One turn moves every row onto another: examples first, then more rows asked:
kapif: [ 15  -4 -13   3 -17  -6  16  -5 -18 -34  20  48   4  12  -2 -12 -12   2
 -17   0]
Sife: [ 10  -8  30   3 -12  -3   7   4   6  10  17 -10  -9  31  -8   5   2  27
   0  45]
kiz: [ 18  11   6  -2   0  -1   8  18 -45  27 -16  15   6 -18 -21  -3  11   0
 -10  28]
pom: [  2  34   2 -11  -9   5 -26   1 -17   0  20  43   7  22 -27  -1  -3 -22
   3  13]
vuto: [  9  12 -20  17 -16  14  -7  -7  -6   6  15 -11  -8  52  -4  11 -28 -14
 -18  17]
Bavo: [  9  17 -15  -2  -4  11 -19  -3 -23  -7  22 -14  -1  48  -2  -1  -4 -33
   1  25]
Fuvaz: [-10  -7 -35 -30 -10   6  -1  -8   4   5 -10   9   9  10  19  22  -4 -29
   8  17]
puve: [ -5  12   9 -13  -4  -3 -34   5   7  -5  16  41 -14  -9 -13   6  16  10
   1  17]
fufin: [ 29   4  16  17   6  14 -15  10 -15  20  10   1 -11  34  -3 -10   2   8
 -32   0]
ponu: [ 12   3 -26  -9  -8  -4 -38   1   2   2 -19  15   3 -11  11   5  -9 -15
  -4  27]
Pulug: [  4  21 -10  13 -17  10   4 -12   1 -11  -7  40  16  27 -24  14 -22 -25
 -11   8]
Vip: [  6  -7 -11  -2   7  -2  -2  -5   5  -8  14  40  22  -7 -11 -18 -31   4
   7   0]
biz: [ -1  32  -3  -9 -27 -12  30  17 -25  31   4  -5 -12 -13 -14   8  -7  12
  -4  -4]
tar: [-10  -3   3  -5   9   7  -6 -13   9 -35 -12  27  23   1 -12   9  -2 -14
   0  12]
Rono: [ 20   5 -18  21 -22   3 -16   8 -10  11  21   0 -19  45   5  12   6 -24
  -2  29]
fiz: [  3  14  -9 -12  -7   4  55   1 -32   0 -20  -3  10  -5 -15   8   5 -18
  -6  10]
bokon: [  7   9  -1  -4 -11  -3   2  -5  -7   5  16  65  29  17 -10  -2   0 -10
 -14   9]
sodof: [  2   4  17 -21 -21   2   9  -9  17 -14   9 -20 -33  22 -14  13  27 -10
   2  17]
kidap: [  1   7  32  -5 -13  -5 -30  -3   8   0  -1 -29  -4  13 -19   0  -5   8
   2  11]
Moro: [  5  -6  -5 -14 -11   1   2  -1 -31  -9  36  53   9  19  -1 -14  -9  12
 -10   1]
nudu: [  6  -6  10 -13  -8   7  34  -1 -49   7 -17 -20  13   8  -5   0  -1  11
  -3  21]
Ran: [ 11   0   2  -5 -20 -12  27   2   5 -13  28 -27 -19 -16 -11   7  25 -14
 -23  16]
lek: [  9   9 -16 -21  -3  -8   4   2   6 -16  35  41  -9 -11  -8 -20  -2  -2
  15   2]
Febe: [  2 -27  26   0  -7  17   0 -11  12  10 -15  -6  -2  29 -16  21  13   0
  -8  29]
semup: [ -2  -7  22  -3  -6 -13 -11   8 -11  14  25 -35  22 -15 -12  -4  -3   2
  -9   9]
bev: [ 10  30  -1  -2  -8  -3 -29   1 -28  28  18 -19  13  -8  -9 -12 -10  -5
 -14   8]
Dekar: [  6   9 -25 -23 -30  -5 -12   2 -26   6  -2  -8 -31   3  -9   4  19  27
  -5  26]
pakam: [-26   3  -2 -11 -21   1  13  -4  28  -4  15  27  -4   9  -2  30  -3   8
   6 -10]
bola: [  4  -7  -7   3 -28 -17  11   6 -18 -15  31  40  15  15   9 -10 -10   3
   7 -13]
zorag: [ -5  20 -33 -38 -19   1 -20  -4   8  13   8  11 -23   0  11  14 -12  -5
  -8  13]
gop: [ 21   9  12   0 -22 -12  11  15 -47   6  -9 -17  -9 -10  -3  -8  12  15
   2  23]
Ninu: [  7  24  -9  -9 -21 -10  21  -8   4 -15  21  55  16  15  -9   0   3 -19
 -13  -1]
luve: [  3   5  26  -2 -12  -8  19  -3  11 -13  15 -30   1  31  -9   1 -11  18
   5  32]
bula: [ 11   8   1  -9 -30   1  44   3 -33  12  -5 -17 -25   4  -6   9   3  23
 -15  15]
Kila: [ 19   0  -5  -5  -2  17  14  -7  -5  26   3  -5 -11 -37 -16 -12  24  -4
 -19  17]
risul: [  5 -20 -21  -5  -5   4  26  -2  15   2  23  53   1   3  -4   0  -6   0
   7   4]
mesab: [  2 -31   9  -5   5  16  22  -8  -7  18  15  -9   6   0 -18  14  11   1
 -38  28]
Dizat: [ -2   0  -2 -12  -6  16  22  -9   0  45  11 -19   4 -26 -11  -3   6   3
  -7  -2]
suda: [ -2  22  -8   9 -37  -5   5   7   5  11  20  42  -2  27 -11  22   3 -23
  14   0]
tiv: [ 15 -14 -18  15  -1  23  16 -13 -16  25 -13   4  19  11  -4  15   4 -20
 -33  27]
vinub: [ 30  -5   5  19   4  12  19   6  -9 -13   0  -4  -1  38   6  -3  25 -26
 -16   1]
Tet: [-13 -14 -28 -19 -29   5  22  -9 -18  11 -13 -17  -1  21   0  22   4  19
   6  13]
Zefa: [  8  27 -23  -8 -30  -3  30  -3  -7   9  26 -17 -18   3   6  12  26 -30
  -6   4]
tufi: [  9   4  -5  -4  -3   7  24 -10  -3  12  -3 -25  12 -35  -8 -13  15 -18
   0   2]
Sanof: [  4  29   1  -2 -24 -20  -4   1   0   2  24  49  25   9  -7  -4  -9  -6
  -5  -9]
Dokun: [ 16  -2  25  -5  -3  -2  16  -3   1 -19  12 -16  -8  29 -12  -2  13   7
   1  53]
tol: [  6  -5 -21  -5 -15  -5 -12  -5 -31 -16 -30 -20  15   2  -9  -3   5   9
   4  26]
Zof: [  8  20   9  -3  -7   5  12   8  -7   5  29 -22  -8  42   6  -6   2  -7
  -6 -25]

bev moves to tiv
risul moves to lek
tufi moves to Dizat
Now these:
Moro moves to kapif
Sanof moves to bokon
kiz moves to fiz
vinub moves to Zof
suda moves to pom
puve moves to tar
Bavo moves to vuto
Tet moves to Dekar
sodof moves to kidap
semup moves to mesab
nudu moves to bula
Sife moves to Dokun
zorag moves to ponu

